In the rows, 128 means zero.
A state moves one step at a time under one of 8 hidden systems, and each row is a state written as 18 numbers. Each run below is a few steps of one system.
trace 1, W, 8 rows:
[[116 124 124 138 102 167 144  71  61 168 129 105 114  82 135 108 136 109]
 [138 146 143  94 145 159 143 103  82 133 156 102 122 161  89  61 153  95]
 [199 131 121 110 155 105 129 138 135 106 185 150 116 174 101  90 124 138]
 [156  90  96 179 119 103 147 146 137  89 164 184 130 130 149 147 138 162]
 [126  82 110 163 108 154 168 114 103 115 101 139 129  63 146 160 144 174]
 [127 108 136  88 125 170 137  91  61 118 100  78 160 101 111 146 158 121]
 [146 134 140  54 142 154 106 141 120 108 128 101 145 184  72 117 158 131]
 [172 125 113  98 128 122  88 165 182 104 167 142 122 173 125 164 132 153]]
trace 2, K, 8 rows:
[[119 124 143  72 148 183 125 126 147 137  76  88 127  89 125 152 146 169]
 [ 94 143 145  77 131 149  80 152 151 107 110  81 159 161 132 175 151 106]
 [104 153 141 124 152 121  98 180 224 129 121 138 109 152 147 137 117 143]
 [112 127 120 171 101 119  96 134 172 137 143 125 104  92 179 190  93 119]
 [ 47 127 133 194  94 157 146 133 144 140 113 130  98 100 149 126 137 120]
 [ 98 165 147 131 118 160 118  94 122 181 127  83  84 102 128  96 103  86]
 [ 88 164 136 141 115 108 104 122 107 149 159 124 135 183 120  87 127  56]
 [156 155 122 158 150  82 136 127 138 162 167 173 100 143 138  65 100 116]]
trace 3, V:
[[ 81 118 136 151 134  78 124 157 130  81  77 134 188 152 116 164 123 113]
 [116 150 136 116 145  78 113 154 162 165  51 154 140 124  98 121  81 155]
 [ 88 134 113 124 127 101 101 135 126 164  94 161 182 127 190 160 145 124]
 [ 75 159 159 143 191 107 160 145 152 133  77 136 146 124 154  83 132 115]
 [111 161 150 111 153  94  91 118 130 134 100  80 157 114 151 161  92  75]
 [ 81 145 133 176 121  60 127 139 114 130 105 158 155 161 111 107  99  83]
 [145 162 127 117 153  78 116 113 123 197 102 153 134 107 143  97  85 122]
 [112 132 121 145 156  96 142 107  81 135 132 148 183 123 196 121 149  86]]
trace 4, K, 8 rows:
[[124  94 122 150  95 118 114 118  85  68 136  99 164 127 118 195 129 103]
 [107 124 136 124 131 153 157 152 166 138  78 149 100 128  73  89 134 187]
 [162 136 114  72  95 146  70 100 107 159 147  89 134 116 137 184 118 113]
 [ 83 125 129 140 133 149 135 173 163  95 146 158 139 186 140 108 189 132]
 [184 138 136 123 155 136 119 115 169 132 155  94  73  80 139 143  80 140]
 [ 77 103 122 179  74 119 119 136 106  83 127 122 151 146 108 170 133 100]
 [124 141 131 123 123 159 143 131 160 183 105 144  71 108  95  76 117 171]
 [138 136 111 104  87 142  80  94  82 147 177  94 143 140 151 165 137  77]]
trace 5, N:
[[144 138 144 163 145 110 122 108 139 107 147  81 102  83 154 161  74  88]
 [ 64 118 129 209  87 125 157 119 113 138 104 138 109  91 125 125 113 117]
 [132 149 114 118  96 125 118  95  96 215 114 146 105 110 107  86 101 129]
 [106 147 116 104 128 131 105 110  88 166 156 139 167 161 177 109 170  83]
 [146 160 141 137 190 108 140 144 161 120 181 144 109 164 155  70 132 102]
 [170 109 125 174 149  71 152 110  92  76 150 134 145 115 130 137  97 105]
 [109  96 112 181 111 107 176 138 110 122  93 190 136 119 100 101 135 172]
 [174 121 108  67 131 120 126 110  86 172  96 152 156 124 101 112 134 173]]
trace 6, P:
[[148 131  98 119 126 122 131 135 148 194 126 197 115 126 152  97 137 179]
 [104 135 132 137 159 160 136 109 134 145 144 115 130  89 224 136 160 107]
 [ 87 143 172 148 159 148 145 133 151  84 116  68 104 123  99 116 117  93]
 [170 127 124 125  92 104 101 110  96 108 158 105 112 152  54 133  84 105]
 [130 111  93 148  95  97 133 139 102 155 131 208 149 162 119  99 146 157]
 [144 137 121  95 173 162 144 123 146 172 133 153 124 103 196  99 167 161]
 [ 95 128 157 140 167 160 146 115 123  79 131  68 141 101 174 153 154  87]
 [130 124 156 126 126 125 132 134 130  77 107  82 112 142  36 126  97 119]]
trace 7, W (8 x 18):
[[125 105 116 151 132  79 145 173 154  98  87 187 155 150  96 130 126 178]
 [137 105  98 119 114 122 116 117 118 161  94 157 157  77 181 184 132 169]
 [ 65 126 144 105 142 186 136 123 116 126  99  97 158 122 166 139 191 116]
 [146 155 166  66 184 143 114 131 154 116 104  65 122 129  97 124 111 122]
 [126 143 132 124 132  73  85 160 151  94 137 129 158 188 110 158 106  97]
 [ 95 126 113 162  98 106 113 169 190 156  92 182 109 120 131 143 106 172]
 [ 99 132 122 147 107 145 112  98 120 175 120 113 122  70 196 165 120 109]
 [ 65 155 165 129 147 161 144 117 118 138 109  83 119 131 117  83 141  80]]
trace 8, C:
[[117 114 112 167  87  89 145 143 109 129 106 180 130 155  58  96 110 149]
 [153 120  89 104  95 126 119 105  87 199 127 179 144 117 145 118 140 156]
 [113 121 124 127 140 186 162 112  97 136 167 137 127 136 165  79 199 122]
 [175 127 133 114 120 179 136 103 119 115 176  85  69 120  84 105 121 130]
 [150  96 105 153  73 113 111 129  99  78 172 131 134 163  84 165 125 119]
 [127  89  99 131  90 131 140 149 130 133  87 184 140 127  92 137 146 203]
 [125 112 102  91  98 188 110 106 104 171 134 125 139  99 180 162 175 150]
 [ 82 127 148 125 125 210 138 130 140 108 150  86  98 136 127 114 179 116]]
trace 9, V (8 x 18):
[[155 131 156 124 144 106 115 133 149  76 123  73 108 124  71 155  72 114]
 [130 103  92 157  53  88  97 134 112 135 124 162 136 139  91 171  97 140]
 [127 124 105 124 121 137 150 128 129 190 100 193 118 114 136  85 150 186]
 [121 127 135  84 171 184 132 115 123 131 130  99 151 106 198 142 188 129]
 [ 96 134 168 141 164 137 139 146 147  54 127  77 132 155 102 128 136  94]
 [144 139 129 127  92  93  80 141 155 128 122 110 103 140  69 165  58 123]
 [110 115  87 167  66 106 116 137 124 174 130 202 128 133 141 130 129 151]
 [119 137 130 117 163 169 161 113 133 179 112 147 112  87 177  82 160 158]]
trace 10, U (8 x 18):
[[112 131 125 166  74 146 111 124 161 155 130 115  59  96  99 141  79 134]
 [ 87 124 101 157  43 149  93 113 104 167 159 136 116 135 139 153 135 100]
 [ 92 151 124 156  97 149 121 147 158 164 166 160  79 168 114  71 139 119]
 [171 128 106 145 101 143 114 110 114 127 227 130  88 149 137 116 130 102]
 [116 114 125 210 117 109 169 128 113  92 168 154 110 138 120  94 128 107]
 [170 116 110 152  93 113 150  96  79 143 142 147  99 114  70  89  96 139]
 [117 100 103 141  94 138 155 110  53 131 137 166 162 148 116 103 177 132]
 [148 120 131 105 144 161 164 133 122 117 137 143 111 157  77  66 164 164]]
trace 11, F (8 x 18):
[[129 114 114 209 107  93 130 139 159 106 158 152 101 109 156 158  92 125]
 [105 108 110 192  72 117 138  91  72 143 127 132 124  86 130 146 106 106]
 [108 148 130 117  98 160 122  82  69 186 128 102 114 118 110  88 127  93]
 [143 173 141  87 160 137 112 119 126 159 173 114 111 173 122  63 135  88]
 [179 141 126 139 176  88 138 148 158 109 179 161 114 161 142  87 117 131]
 [183  92 107 170 141  89 163 118 106  89 145 164 138  97 146 143 114 156]
 [137  93 119 134 123 137 167  88  52 119  92 125 159  78 117 134 141 143]
 [129 136 148  58 150 165 132 103  88 146  86  85 148 123  93 107 152 128]]
trace 12, U, 8 rows:
[[142 145 133 105 124 145 117 108 145 189  96 107  85  72 115 126  83 153]
 [ 74 134 127 116 103 156  94 115  94 140 132  99 168 138 172 163 169  79]
 [100 168 157 117 152 123 110 167 193 135 122 122  97 173  89  84 111 118]
 [182 124 105 123 118 102  85 118 127 120 191 127 133 137 165 179 108 110]
 [ 82 135 134 204 149  93 168 144 150 130 107 166 122 106 162  99 116 122]
 [169 148 125 108 120 130 117  77  86 188 133 105  98  88 115 105  84 116]
 [ 72 135 131 132 127 124 131 121  75 120 128 129 183 168 144 111 174  74]
 [166 155 145  93 169 108 126 147 159 128 132 134 111 173  73  68 108 141]]
trace 13, N:
[[136 154 124 122 107 133 106 130 175 198 122 135  67 106 113 111  81 149]
 [107 130 120 124 109 140  99  95  85 151 142 100 161 104 195 172 144  82]
 [ 84 160 152 159 157 151 153 138 169 151 143 134  82 134 143  57 138 109]
 [170 143 128 139 122  84 114  83  75 134 158 100 130 117 114 128  75  78]
 [ 74 118 108 193  95 113 148 145 119 132 137 190 139 155 144 103 159 123]
 [202 136 112 103 150 107 135 104 115 179 147 160 108 110 131  86 103 155]
 [116 111 122 125 153 127 150 114  69  96 134 136 194 141 170 132 186 105]
 [147 139 146 123 178 116 161 153 161 111 123 150 107 161  81  60 124 154]]
trace 14, P (8 x 18):
[[102 153 144 123 129  75 107 155 136 124  91 134 148 184  59 107  92 105]
 [184 140 105 113 141  63 101 128 127 160 143 171 148 140 144 127  92 135]
 [107 126 126 173 168  92 166 131 132 141 100 174 151  92 193 114 131 137]
 [127 150 163 122 179 134 150  99 126 144  92  78 109  71 133 108  93 111]
 [104 145 144 139 115  95 116 101  68 118 116  87 158 142  92 127 101  58]
 [138 152 129 105 142  75 119 146 123 149 109 166 148 185  73  75 110 131]
 [175 133 108 114 170  83 127 117 110 151 149 168 165 127 188 120 130 131]
 [105 126 151 155 197 114 181 131 130 105  83 132 152  86 168 110 138 134]]
trace 15, F:
[[175 109  98  73 111 169  99 122 136 153 150 134 127 113 159 173 156 174]
 [ 76 112 138 141 148 168 160 153 137  82 129 133 151 152 150 119 202 132]
 [133 124 151 136 133 154 132 139 177 103 102  87  77  90  84 146  92 158]
 [115 120 126 123  90  99  82 140 107  89 125 106 168 167  90 186 116  95]
 [ 95 129 102 134  75 128 115 149 147 189  94 187 115 140 106 114 130 170]
 [131 126 115 112 106 193  99 116 141 142 193 105 102 120 189 163 166 117]
 [ 70 136 150 187 137 138 163 148 148  92 142 127 104 151 116  84 146 100]
 [168 132 129 145 102 114 108 112 139 126 147  97  74 102  83 144  53 123]]
trace 16, C (8 x 18):
[[121 121 153 149 162 155 153 162 184  61 145 107  97 142 113 120 140 139]
 [166 111 117 133  98 104  95 122 140 115 120 106 115  91 110 202  68 142]
 [ 59 105 125 155 114 110 135 150 119 105  72 151 186 133 141 164 154 129]
 [107 152 141  74 146 158 115 126 152 190  67 115 122 102 129 118 130 157]
 [101 161 141 121 139 147  92 126 139 129 182  89 128 157 180 134 147  58]
 [118 145 151 173 146 108 144 161 190 105 127 133  78 137  89  96  87 133]
 [151 124 107 162  98  67 103 108 108 153 127 147 132  96 139 166  68 116]
 [ 70 124 135 161 145 107 171 129  94 136  73 167 173 124 139  90 157 127]]

Which system made each run below?
trace 17, 2 rows:
[[121 114 142 132 118 138 113 132 156 101  81  80 114  77 103 195  88 145]
 [ 97 120 114 140  52 115  85 129 122 153  89 125 125 123  78 173  87 130]]

P
trace 18, 2 rows:
[[115 133 128 138 120 151 119 170 174 101 173 148 102 194 106  99 160 133]
 [182 110 113 158 117 122 123 125 164 119 160 129  80  82 145 167  84 156]]

W
trace 19:
[[ 94 162 145 132 146 127 117 141 189 182  85 128  96  89 152 120  97 140]
 [107 148 136 142 138 103  88 127 138 122 150 100 150 127 191 174 113  69]]

F
trace 20, 2 rows:
[[159 169 131  67 149  96  82 121 123 173 129 121 147 160 121 114 102 102]
 [114 132 127 158 166  61 131 149 135 104 126 170 179 155 172 130 130 106]]

P
trace 21 (2 x 18):
[[ 81 149 144 163 129 165 130 117 131 121 184  99 102 142 166 104 153  66]
 [142 159 144 150 126 131 118 104 134 137 173  83  66 122 104 100  78  83]]

V
trace 22:
[[ 87 144 140 111 106 145 124  91  60 153 103  89 153 131 102 108 137  80]
 [118 161 137  91 126 133 104 144 130 150 145 133 124 199  72  69 139 109]]

C
trace 23 (2 x 18):
[[ 81 158 158 111 156 188 126 139 166 137 146  92 100 147 147  89 167 103]
 [159 140 143 121 128 127  92 127 145  84 184  73 104 153 107 159  99  84]]

U
trace 24:
[[ 82 134 153 101 109 148 108 128 123 124  65  72 139 121  72 154 115 115]
 [ 92 156 130  89 103 120  65 159 159 151 118 125 147 188 114 146 130 106]]

C
trace 25, 2 rows:
[[100 133 117  79 121 135 100 162 130 137 114 159 172 197 120 122 179 138]
 [178 145 133  83 181 118  99 156 188 110 155 126 125 153 149 143 123 143]]

N
trace 26:
[[112 119 135 193 111 157 147 121 136  86 189 102  78 123 131 123 129  96]
 [148 117 118 152  85 160 144 115 113 125 172 128  70 137  69  86 124 135]]

P
trace 27:
[[154 155 155 124 202 132 150 144 181 109 155 118  90 135 134  80 120 128]
 [174 113 127 155 158  64 136 133 128  64 138 130 149 127 122 160  88 121]]

F
trace 28 (2 x 18):
[[109 129 134 173 143  56 135 154 159 116  70 157 145 112 123 147  78 139]
 [124 118 106 128  94 112 101 103 103 171  97 129 151  75 166 190 106 132]]

F
trace 29 (2 x 18):
[[120 151 149 154 131 140 117  95 123 127 149  62  96  89 146 142  88  71]
 [ 89 149 148 158 110 104 132 127 112 124 114 116 115 160  55  84  96  87]]

W
trace 30 (2 x 18):
[[146 104 112 165 166  91 176 129 106 108 133 184 161 116 177 111 154 147]
 [171 115 138 101 179 147 166  89  89 128 103 104 136  68 133 114 132 150]]

C
trace 31 (2 x 18):
[[149 109 131 131 103 156 101 137 150  70 169  80 100 134 103 187 116 124]
 [118 105 117 157  58 141 102 139 141 101 128 110 100 130  67 177 101 138]]

W
trace 32 (2 x 18):
[[ 94 141 140 100 110  97 103 139 108 142  63 120 166 161  59 127 106 115]
 [120 153 114  91 129  92  88 156 148 173 118 178 161 182 139 115 134 134]]

V
trace 33:
[[ 98 141 131 135  75 141  90 104  85 126 156  80 131 148 104 147 120  61]
 [119 144 123 128 114 108 114 166 157 133 140 171 120 204  78  83 133 137]]

P
trace 34:
[[147 125 150  96 155 118 109 119 105  69 120  63 172 130 122 182 124  94]
 [ 97 128 139 130 141 101 130 184 182 105  67 156 142 158  80 127 122 165]]

K
trace 35 (2 x 18):
[[128 130 154 171 163 123 156 105 137 107 121  84  98  62 148 140  87 108]
 [ 97 137 135 140  94  97 110 100  82 149  78  98 149 105  95 150  83  92]]

U
trace 36, 2 rows:
[[165 131 103  96 140  84 112 144 113 141 145 182 169 185 128 105 145 142]
 [166 112 120 115 185 103 142 153 147  89 143 163 167 147 170 133 161 156]]

N
trace 37, 2 rows:
[[158 123 116 129 146  92 131 101  63 105 171 131 179 147 155 128 140  81]
 [184 126 137 136 183  73 167 121 110  98 126 145 134 129  96  82  99 137]]

V
trace 38 (2 x 18):
[[141  89 121 172 104 109 133 133 124  51 137 111 131 116 100 185 107 133]
 [116  93 106 149  76 156 141 138 143 143  95 157  99  97  93 140 126 196]]

N
trace 39, 2 rows:
[[153 103 114 113  78 135 122 107  62 113 130 120 137 147  50 130 128 132]
 [127 116 100 101  84 157  99 156 142 136 153 167 132 186 114 133 176 159]]

N
trace 40:
[[151 107 122 127 143  73 134 138 124 107  60 147 169 104 104 166  91 167]
 [ 88 117 130 108 138 124 134 155 145 140  39 153 173 112 129 146 147 176]]

N
trace 41 (2 x 18):
[[146 134 156 125 193 159 146 127 160  78 163  77 107 108 166 134 142 112]
 [107 125 154 162 126  95 124 142 145  68 102  90 130 130  74 160  82 105]]

K
